(in the rows, 128 means zero)
T: rows in 3 groups, each row roughly a mix of its group's directions:
T (134 x 12):
[[116  76 139 177 133  90 122 132 128 171  93 163]
 [136 149  85 131 114 194 174 144 111  93 140 115]
 [ 89 115  97 148 124 163 196 130 118 110 170 138]
 [ 85 119  95  83 144 119 176  98 149 161  99 137]
 [150 126 164 150 133 104  53 119  99 153  98 116]
 [ 45 128 137 145 125 123 137 141 117 180 122 153]
 [130 152 141 166 175  93 138 112 124 179  80 118]
 [151 116 112 108  98 197 131 112 159 154 172 111]
 [129 106 145 137  86 121 116 149  89  99 199 151]
 [136 134  83 125 161 112 158 115 142 181  77  97]
 [171 157 159 129 120 126 129 155  93  67 168 136]
 [115 123 129  86 102 190 142  98 162  81 122 129]
 [185  82  93  96 119 144 123 101 154 166 138 116]
 [ 95 105 104 117 113 124 193 152  94 164 158 149]
 [156  78 102 144 115  99  94 104 121 142 174 171]
 [139 135 164 109 131 176 165  77 168 148 107 104]
 [105 137  46 106 123 134 145 111 149 154 101 101]
 [120 160  49 125  87 139 122 123 148 148 119  95]
 [125 121  98  86 160  96 153 140 117 201 131 120]
 [ 70 128 133 171  98 135  79 140 108 172 132 134]
 [125 105 127 144 125 156 214 113 128 156 103 107]
 [104 120  58 121 145 131 154 107 146 142  81  90]
 [124 139  41 124 149 135 119 124 148  93 122  93]
 [ 98 120 126 110 133 170 205 109 143 154 101 122]
 [195 134  91 171 146 110 113 128 109 160 125  94]
 [ 99 144 162 172 155 101 177 136  96 164 130 154]
 [152 101 131 145  74 180 137  96 147 117 107  85]
 [161  87  92 145 127 157 111 105 101  67 122 104]
 [120 154 131 103 135 127  58 169 106  83 147 139]
 [153 152 133  89  97 158 168 142 126 185 164 144]
 [193  99 174 171 113 113 128 133 122 158 146 109]
 [ 73 114  76 140 148 109 171 133  92 130 104 109]
 [103 139 164 141 149 124 212 123 109 145 102 124]
 [169 127 184 130 136 145  65 117 140  97 150 115]
 [111 149  78 129 147  96  51 144 125 144 134 138]
 [ 72 121 124 138 127 146 202 123 137 160 106 148]
 [137 122  83 122 146 124  87 124 120 194 114  80]
 [ 98  89 142 118 135 113 194 104 129 184 123 130]
 [ 89 101 178 128 116 100 185 112 130 155 113 160]
 [138 115 113 154 141  70  92 166  98 165 158 151]
 [130 103  86 110 114 146 190 140 109 184 150 127]
 [149 150  86 118 155 113 179 106 110 149 112  71]
 [ 94 144 121 122 115 141  99 106 205  91 130 104]
 [139 114  85 125 149 122  93  89 126 139  72  79]
 [ 97  92 107 174  97 151 127 118  88  81 148 105]
 [ 84 105 113 119  88 130 182 135 104 154 136 177]
 [ 80 114 168 165 127 117 146  98 150 186 144 141]
 [159 109 136  96 127 123  95  92 150 168 188 153]
 [109  95 123 155 110 122 208 100 127 154 103 127]
 [ 96 151 172 119 129  90  70 134 141 131 153 171]
 [117 103 152 129  73 165 155 142 103  90 165 162]
 [102 102  78 135 149 125 194 157  94 126 124 150]
 [135 161  62 113 176 119 123 142 130 141  88  97]
 [113 120 147 153 119 170 212 116 123 155 137 129]
 [ 96 123 162  97 186 119  89 113 177 141 115 124]
 [159 137 202 139 149 109  78 126 126  99 146 134]
 [153 117 102 117 100 179 182 104 153 137 112  86]
 [ 74 116  88 141 122 163 124 151  89 109 177 121]
 [109 114 173 148 143 109 137 167  93 191 115 154]
 [ 95 116 125 173  91  84 111 124  79 112 107 162]
 [118 132 174  85 101 153 114 124 159 132 181 169]
 [ 44 161  96 106 128 134 103 124 141 109 118 119]
 [ 94 118 131 155 150 119 185 111 128 189  92 125]
 [121 165 102 121 187 114 128 123 166 178  93 115]
 [163 159 106 123 144 146  63 141 133  73 129 108]
 [139 164 150 146 121 104  67 145 127  79 169 142]
 [147  94 105 103 114  98 129 155 104  53 116 144]
 [175 147 132 115 117 106  58 159 111 113 165 132]
 [199 149 138 156 147 108 105 179  98 130 127 126]
 [188 118 129 118  87 172 100 137 123 107 176 127]
 [154 152 126 135 170 110  62 140 130  78 151 116]
 [175 135 144 174 132 110 178 157  80 116 126 109]
 [182  98  87 138 132  76 132 123  95 150 155 107]
 [112 143 148  63 123 181 123 101 172 108 130 134]
 [164 119 152 114 120 151 109  80 149 162  86  79]
 [ 66 136  86 116 128 136  71 123 158 162 127 129]
 [163 135 136  98 139 166 171  88 155 124  84  93]
 [177  86  89 142 109 158 179 142 106 130 153 133]
 [ 51 171  94 136 133 135 123 135 126 110 101  99]
 [177 154 138 110 141 116  59 136 135  83 114 116]
 [163 118 173 103 111 179 128  97 169 152 159 130]
 [123 151  81  94 136  91  93 153 100  77 149 133]
 [ 80 191 121 124 146 149  80 123 150 159 141 118]
 [103 104  93 125 115 127 182  98 120 166  73 116]
 [169 114 158 163 110 128 146 153  63 105 149 152]
 [140  96  80 112 105 106  88 118 116 111 191 146]
 [174 164 102 163 109 137  64 142 129  98 130 113]
 [130 145 131 112  95 150  64 116 148  72 158 110]
 [139 111 178 140 135 133 106  97 159  54 133 119]
 [180 163 115 135 150 162 133 122 145 167  98  77]
 [ 76 108  98 120 158 101  74 141 104 156 116 158]
 [115 179 149  84 148 164 133 109 138  87 144 171]
 [ 51 139 122 131 167 140 108 124 128 121  76 113]
 [137 150  90 119 171  98 109 131 141 200 122 105]
 [186  75 135 103 103 106 125  94 133  85 134 124]
 [142 132 111 130 121 179 184 105 142 152 110  72]
 [190 149 167 102  99 136 112 146 151 129 163 166]
 [162 128 194 102 111 117 114 127 157 164 157 164]
 [ 71 134 118 100 104 145 108 149 156 122  97  69]
 [174 183 138 122  94 123 105 172 136 115 117 171]
 [104 104 154 142  98 125 185 107 137 186 103 148]
 [113 148  51 126 117 111 150 113 127 159  88 100]
 [156 111 154 138 108 162 176  83 149 134 111  78]
 [105 148 156 157  72 126  82 159 111 151 130 167]
 [141 131  54  86 149 105  90 130 136 140 110 101]
 [161 164 129  98 152 136  48 147 144 122 139 121]
 [ 51  95 106 113 136 119 135 141 128 161 120 170]
 [142 105 133 157  97 148 191  91 153 163  98 125]
 [ 95 134  62 110 132 119 141 106 147 169  84 104]
 [178 111 138 147 133 118 157 111 111 184 184 136]
 [149 125 116 163 125 149 154 121 145 143  75  59]
 [109 109  37 123 153 131 110 141 102 112 130 132]
 [120 143 134 160 141 134 191 111 121 159  89  75]
 [ 71 117  94 167 119 103 133 148  79 129 167 126]
 [ 90  75 140 122 154 100 146  88 106 126  81 152]
 [108  79  83 107 135 136 174 117 141 176  97 134]
 [157 138 113  96 105 129 188 148 130 161  75 151]
 [144 135  91 132 159  64 115 156  87 161 152 135]
 [145 146 134  64 160 154 104 110 180 134 160 122]
 [187 133 165  98 110  98  72 144 124 136 150 139]
 [121 140  54 113 128 146  86 111 164 107 126  94]
 [174 125 125  54 114 165 147 154 123 110 108 141]
 [165 143 166 107  99 148 139  90 153 179 105  95]
 [ 56 115 120 171 111 120 177 133 108 139 142 149]
 [124  80 160 120 115 149 202 117 105 126 129 160]
 [183 129 154 132 118 158 129  89 154 118 104  69]
 [155 116  89 127 121  70 127 144  91 186 140 112]
 [127 123 103 120 111 106 132  96 102  49 150 163]
 [166 133 112 189 132 115 129 134  98 109  85  79]
 [ 78 136 126 100 132 167 149 133 165 147  70 102]
 [ 78  90 158 141 131  92 154  99 121 135  74 146]
 [124  93 151 115  85 179 170 129 118 118 175 152]
 [184 130 154 127 111 151 102 113 120  67 170 127]
 [199 103 105 156  92 120 118 108 120 159 140  94]]
which group is each row in? (one row of each group first):
[190 133 140  94 124 138 126 111 161 154  68 118]  Y
[195 115 159 141 122 105  96 120 123 151 183 136]  K
[156 156 113 118 107 118 143 155  75 194 143 149]  Q

[ 85 114  84 133 134 102 166 143  94 188 130 124]  Y
[106 128  93 102 180 158 178 113 155 157 108 110]  Y
[161 151 140 116 144 149 101 104 183 136 109  66]  Q
[154 126 196 126 174 122  77 124 142 104 140 125]  Q
[188 107  99 141 136 120 137 116 124 195 152 101]  K
[109 108 157 104 106 168 147 133 163  90 181 160]  Q
[ 97 121 135 107 118 125 107 111 128 120 199 188]  K
[202 137 135 145 101 164 164 127 116 119 132  88]  Q
[149 195 188 137 152 139 148 150 106 125 149 130]  K
[140 148 164 138  63 148  68 127 140 144 151 127]  Q
[123  89  97 173 117  94  74 142 125 111  88 146]  K
